Where one turn sends some rows of the set: a few examples, then the rows asked:
Z_432: [-14   2 -17  -4  -3 -17  -1 -21   3 -14 -22  50 -30 -13 -29  33 -14   4]
Z_618: [ -6  27  -6   0   9 -13  -5 -12  13   0  12  27 -36  -9 -35  22  22   6]
Z_366: [  2  13 -10  25   0  -7 -24 -10  -4  -1  17  21 -31   2 -21  32  19  -8]
Z_568: [-16 -10  -6   6  16   7  -2 -16   2 -10  29  18 -11   5 -25  32  14  -7]
Z_729: [  1  -5  -4  10  34  16  -4 -17  14 -13  -5  35 -20 -22 -12   3  -6   8]
Z_698: [-12  14  -4  39   3  -5 -29  -8   1  -9 -30  25 -32 -23 -14  30  16   7]
Z_689: [-28  11  -7  23  25 -28  -3 -17  -7  14 -34  12 -15 -28 -38  19   4  15]
Z_235: [-28   7  -8  21  21 -30  -6 -21  -2  11 -36  13 -19 -30 -37  20   0  13]
Z_608: [-19 -21  -4  19  13  -5 -11 -25 -15   0 -21  26 -23   9 -19  27 -14 -23]
Z_146: [-21   2 -29  -9  14  -3  -3  -8  10  -1  16  17 -10  10 -24  40  12   2]
Z_627: [-28  10  -3  16  30 -26  -2 -23 -10  12 -33   9 -19 -27 -37  16   9   5]
Z_864: [-17   4 -32   2  25  -1  -8  -8  10  -3  -6  -6   8 -14 -27  49  -5   9]
Z_894: [-25  34 -10   2   8   8 -18  -4   4 -10 -23  18 -18   5  -9  22   9  -3]
Z_276: [ -8   8  -4  46   4 -10 -24 -11   1 -10 -31  26 -27 -23 -23  25  17   8]
Z_114: [-16   8 -14  -8  -3 -13   2 -17   2 -15 -19  48 -27 -10 -27  32 -14   3]
Z_556: [-14  14  -7  28  13 -29 -10 -21   0  -3 -24  13 -11 -30 -37  45 -18  18]
Z_884: [-19 -18  -4  17  11 -15  -6 -28 -18  -7 -19  27 -18   7 -19  31 -17 -19]
Z_561: [-10   7 -23   3  44  -3 -13  -7  11   4 -23  25 -14 -11   3  20  -4  23]
Z_220: [ -4  -7  -7  14  32  10  -6 -10   0   6 -12  31 -33 -34 -12   3   3   9]
Z_103: [ -8  -7  -7  16  22   7 -10 -25   1 -18  25   8   0 -11 -30  39   6  -8]
Z_905: [  0  -7  -2  40  25 -19 -12 -26  15 -10 -37  27 -23 -11 -36  35   5   8]
Z_931: [-21 -21  -5  19  10 -17  -9 -30 -16  -5 -20  28 -20   0 -21  32 -21 -14]
Z_877: [ -9   2  -4  44   5 -15 -25 -16   0 -10 -31  28 -29 -26 -22  28  13   9]
Z_87: [ -5   4  -9   4  17  -3  -8 -25  -5 -18  -3  10 -29 -33  -2  11 -10 -17]
Z_601: [-22  10 -28  13  27  -7 -17 -15   8   3   7 -11   6 -13 -31  43   7   5]
Z_653: [ -8  -2 -24   0  33   9  -6  -5  29  -9 -15  19  -6  -4 -24  45  12  19]
Z_162: [  5   6 -16  20  24   0 -13 -26  -3 -20  -2   4  -9 -34 -13   6  -4 -12]
Z_675: [-11   6  -9  17  20  18 -14  -8  -9   2 -23  29 -16  11 -25   9  22 -10]
Z_478: [-25  30 -10   2  10   9  -7  -4 -25   6  -7  20  -4 -15 -29  17   1   2]
Z_354: [-15  13 -17 -12  -2 -10   2 -15  -7  -9 -15  48 -27 -17 -30  32 -10   3]
Z_545: [ -4   5 -21  12  -4  -5 -18 -16  15 -11 -11  40 -27   6 -26  46 -18  -3]
Z_918: [ -2 -13  -1  22  19 -22   2 -34 -13 -11 -14  33 -12 -14 -42  41 -18  -1]
Z_625: [-24  12 -16  19  21  -9 -10 -11   5   3  14 -10  -5 -14 -30  29  26   5]
Z_574: [-17   6 -10  19  28   0 -12  -5  18  -1   8  13 -16  -6 -23  31  40  17]
Z_47: [ -6  -7  -9  17  26   5  -6 -21  -3 -17   9  -5   8 -23 -29  42   2  -3]
Z_522: [-11 -10  -1   5  27 -19   5 -37 -13   3  -2  30 -14  -2 -40  35 -19  -6]
Z_83: [ -9  -1 -19  17   4 -14 -10 -17  19  -8 -29  35 -21  -2 -34  46 -25   8]
Z_315: [-12  -1 -23  -7  36 -10 -10 -12   2   1 -25  25 -31 -10  11  24  -3   3]
Z_720: [-19   4  -4  23  23 -18 -20 -13  -8  18   9   3 -23  14 -16  32  10  -8]
Z_553: [  4 -14  -2  16  33  16  -3 -16  15 -22   1  21  -6 -15 -28  37  18   8]
Z_504: [ -4  -3   0  48  31 -16 -24 -25   8   3 -27  15 -23  -5 -29  32  15   4]
Z_284: [-18  17  10   4  31  -2  -3 -23 -26  -9 -13  17 -10  -3 -19  14  19 -11]
Z_454: [-17   2 -30  -8  31   1  -8 -10  25  -1   1  21  -6   6 -27  45   9  14]
Z_898: [-24  11  -5  -2  27 -18   0 -13   5  26   7  15 -27   5 -36  20   7   5]
Z_509: [-14  31  -8  20  15 -25 -11 -18   7   3 -14  14 -18 -36 -41  36  -1  22]
Z_595: [ -5  -2  -4  18  35  11 -11 -15  23 -13   8  24 -12 -12 -30  34  29  16]
Z_406: [ -4   6 -43   5  27  -9 -17 -15 -12   1 -12   8   0 -15  -4  24 -14  -2]
Z_700: [ -6   4 -41  14  18  -5 -19  -8 -12  12 -18   7 -20 -30  -9  15  -4  -6]

Z_601 moves to Z_454
Z_432 moves to Z_877
Z_884 moves to Z_689
Now these:
Z_47 moves to Z_864
Z_478 moves to Z_894
Z_504 moves to Z_522
Z_220 moves to Z_87
Z_366 moves to Z_720
Z_918 moves to Z_556
Z_146 moves to Z_574
Z_354 moves to Z_698
Z_162 moves to Z_406

Where one turn sends some rows of the set: a few examples, then the rows asked:
Z_487: [-14  12   7   6  23 -12  -7   2 -19  -2  -6   5  15  29  -9 -13   7 -18]
Z_34: [-23   4 -10  13  28 -37  -1 -20  -8 -42 -11  -4  -8  -8 -10  21   3  -8]
Z_306: [-10  18   7  -2  24 -28   1   0 -24   4 -14  -3  14  20 -15 -12   6 -22]
Z_615: [-16   5   6  19  -5 -24  29 -36   8  12  -4 -22   6  -3  15 -11   0  -3]
Z_295: [-25   4   7  19   1 -10  26 -34  23   5  -6 -21  17 -16   8   4  -9 -12]
Z_176: [-23   1   0  14   5 -14  11 -25  -3 -33 -28  -8 -18 -10  16  21  -3  -1]
Z_778: [-22   3   7  13   1  -3  37 -34  12   2  11 -12  21  -2   3 -13   1   0]
Z_28: [-23  -5  -1   7  16   4  21 -19   1 -43  -8   1  -2  -4   5  15   2   6]
Z_25: [-13   3   2  14   6 -13  21 -24 -16 -34 -10   3 -17   7  13   1   6  15]
Z_324: [-21   9  -9  10  19 -41   0 -27 -19 -40 -10  -1  -9   5  -8   8  11   6]
Z_750: [-13  32   6   6  22 -31 -14  -7  -6  -4 -29  -4  25   6  -5   4   2 -25]
Z_247: [-28  16   5   5  21  -2 -14  -5  -8 -14 -10   0  19   6 -12  -2   2 -41]
Z_683: [-28  12   3   7   9 -12  37 -35   8   5  14 -13  26  -8  -1 -10   1   2]
Z_177: [-19  28   6   1  26 -11  -3  -5 -13 -16  -6   1  26   0 -19  -8   6 -38]
Z_36: [-28  12   5  18  11 -21  28 -30  19  12  -2 -19  17 -21   5   6 -11  -9]
Z_600: [-19  11   1  15   4 -32  32 -35   3  14   3 -23  10  -8  14 -12   1  -3]
Z_512: [-23   5  -5  11  29 -27   7 -19 -12 -43   0   7  -1   3 -21  14   6   6]
Z_392: [-19  28   7  15  11 -23 -22  -9 -13  -2 -26   0  12  15   1  -2   3 -26]

Z_36 moves to Z_683
Z_295 moves to Z_778
Now these:
Z_25 moves to Z_176
Z_247 moves to Z_487
Z_512 moves to Z_324
Z_306 moves to Z_750

